Each path is a new rotation, seen through one point. The rows after it are directions, each followed by how far the rotation turns it, in deg/step (0 if it stays put).
Each turn is a multiple of 5 degrees from 10 to 175, or 0.
Each row of a path follows its step; steps can be skipped.

step 1: [ 12.7   7.6  23.6 -10.7  19.3 -17.9  24.6  11.5   2.5  -2.9 -19.9  10.6
  27.7  -5.5   4.0  -5.3 -20.3   3.2  -4.0   6.0   5.4  -5.1  -9.0 -21.0
  -3.0  11.1   0.0  -3.1   5.5]
step 2: [  3.1   2.9  11.5  -7.8 -16.1   1.6  -2.6  -9.2  17.7 -16.2  -2.1 -10.7
  -0.6 -11.0 -21.8  10.5   9.6  -9.4  46.3  -1.7  -1.4   7.9   1.4  -0.9
   9.2   7.5 -15.3  -5.1  12.6]
step 3: [ 15.1  10.0   9.3  -8.6 -14.2  15.0  10.1 -16.4 -11.7  -5.8 -25.1 -23.4
  14.7  32.5   4.2  -7.2   1.9  -5.5 -14.2  -0.3  15.2   4.3   0.9 -17.1
  -2.7   6.1   9.6   4.9   0.4]
step 4: [  3.5  25.1  -2.4 -13.1 -13.0 -10.9   6.9  14.4  -7.0 -20.9   9.7   8.0
   7.1  -4.0  -6.3   0.1 -24.8  -7.5   3.1   2.4  -1.0   0.9   4.5  16.7
 -25.7  18.2 -18.4 -19.7  13.5]
step 5: [ -1.6 -17.3  34.4  -7.6 -11.7   8.7  18.8  10.0   4.1  -0.8   3.3  -4.0
   6.3  -0.5  -1.8   4.2  -7.9  11.7   5.9  -3.5   2.0   9.3   9.3 -21.1
  15.8  14.4   0.1  23.1  25.3]
step 6: [ 23.0   8.0   1.9 -23.2  -2.2  -1.0  12.6   7.2   6.2 -17.3  -2.4  -8.7
   4.1   3.5 -10.0   8.6  11.9 -24.3  23.0  -7.1  12.1   6.4   2.4   3.2
 -19.8   0.1  26.8  -1.8 -16.7]
step 7: [  7.8   2.7  19.5   7.3 -17.3 -18.3   6.2  -6.1  -4.2 -24.4   5.9 -21.5
  26.3  12.8   0.6 -17.0   1.6  11.3 -10.4  -4.3  -1.5 -16.5   3.5   6.0
   7.3  16.7 -21.9   0.4  -4.3]
step 8: [  1.3  13.5  17.5 -18.4  21.2  14.5  21.5  -2.0 -11.3   6.0  -7.2  10.1
   5.1  -6.3  -6.7  11.3 -18.3   5.4  23.2  -2.1   7.6  -1.4  -6.6 -18.2
 -10.0  27.5  -5.9 -15.5   1.2]
step 9: [ 24.8  11.8  22.0   0.1 -16.2  -6.2 -13.2   1.4  29.4 -14.9 -23.0  -7.9
   2.7   1.7  -3.2   0.1   6.6  -4.8  12.9 -11.1   8.7  14.3   8.7  -0.5
  -0.5  -4.0 -10.8  13.8  22.3]
step 10: [-12.4   2.2   0.8 -15.8 -11.6   6.5  18.6  -8.1 -12.4 -18.9  -0.1 -10.4
  27.6  28.7 -14.3  -2.9  -2.4 -23.5  -0.1  12.7   3.5  -1.8  -0.4 -18.3
  -6.1  -2.4   8.1 -14.9   5.1]
[ 0.0  6.4  2.6  2.3  3.3  6.6 -3.7 -0.7 -5.2  1.8  3.2  1.0 -2.7  0.7
  4.9  0.0 -7.9 10.2 -7.9 -3.0  1.9 -1.3  1.3  3.9 -8.6 10.2 -6.7 -2.7
 -1.5]  95
[-2.4 -0.5 -0.6 -2.5 -3.0 -4.0  4.2 -1.7  3.8 -3.3 -2.0  7.3  9.5  5.6
 -3.1 -6.8 -2.9  2.2 -7.0  7.1 -4.1 -7.7  1.4  8.2 -6.9 -6.8 -0.9 -2.7
 -2.3]  115
[  1.0   2.1  -5.8  -1.7  -2.9  -2.7   4.2   2.5   1.5   5.7   2.4  -2.9
  -1.9  -5.8  -9.1   0.0  -2.2   1.4   2.1  -6.5  -0.8   3.3  -8.9  -5.3
 -13.6  -5.1  -0.6  -5.9  -3.9]  160
[ 2.2 -1.9 -1.0 -3.6  1.4  2.9  9.1  1.6 -7.7  8.5 -9.7  5.5 -3.4  1.1
  2.8 -8.4  0.4  0.1  2.9 -2.7 12.4 -0.7  2.4  3.0  0.8 -1.0  5.1 -2.7
 -1.8]  145
[  0.6   2.7   0.8   6.5  -2.9   6.7  -1.2   3.7  -5.9  -7.5   0.6   5.9
  -1.0   1.4   3.0   0.9  -0.7   3.4  11.1  -0.3  -8.4   0.5   4.7  -1.7
  -0.5  -4.9   5.9 -11.4  -2.8]  175
[  1.6   0.6   5.8  -1.1  -2.7  -7.3   7.2  -2.9  -0.4   6.2   2.4   4.9
 -10.1  -0.7  -0.6   5.8 -11.9   1.0   4.2   4.4  -4.9  -8.0  -2.4  -1.3
   6.3   0.3  -2.8   0.2   0.7]  110
[ 1.2 -7.8  2.0 -2.9 -2.8 -2.4  5.9 10.8 -2.6 -2.4 13.3 -0.6 -2.0 -1.6
  2.2  1.0  0.4  1.1 -3.7 -2.9 -1.1  0.0  4.3  5.0 -2.7  2.3  9.6  6.9
 -4.9]  55
[ -8.9  -3.7  -6.0  -2.3   2.1  -3.2  -1.8   4.6  -3.7  -7.7  -3.3  -7.1
  -1.4  -3.5  -0.4   1.4  -1.9  10.0   5.7   4.6   6.5 -10.4  -0.4  -3.0
  -2.5  -0.7   0.8   1.9   6.1]  120
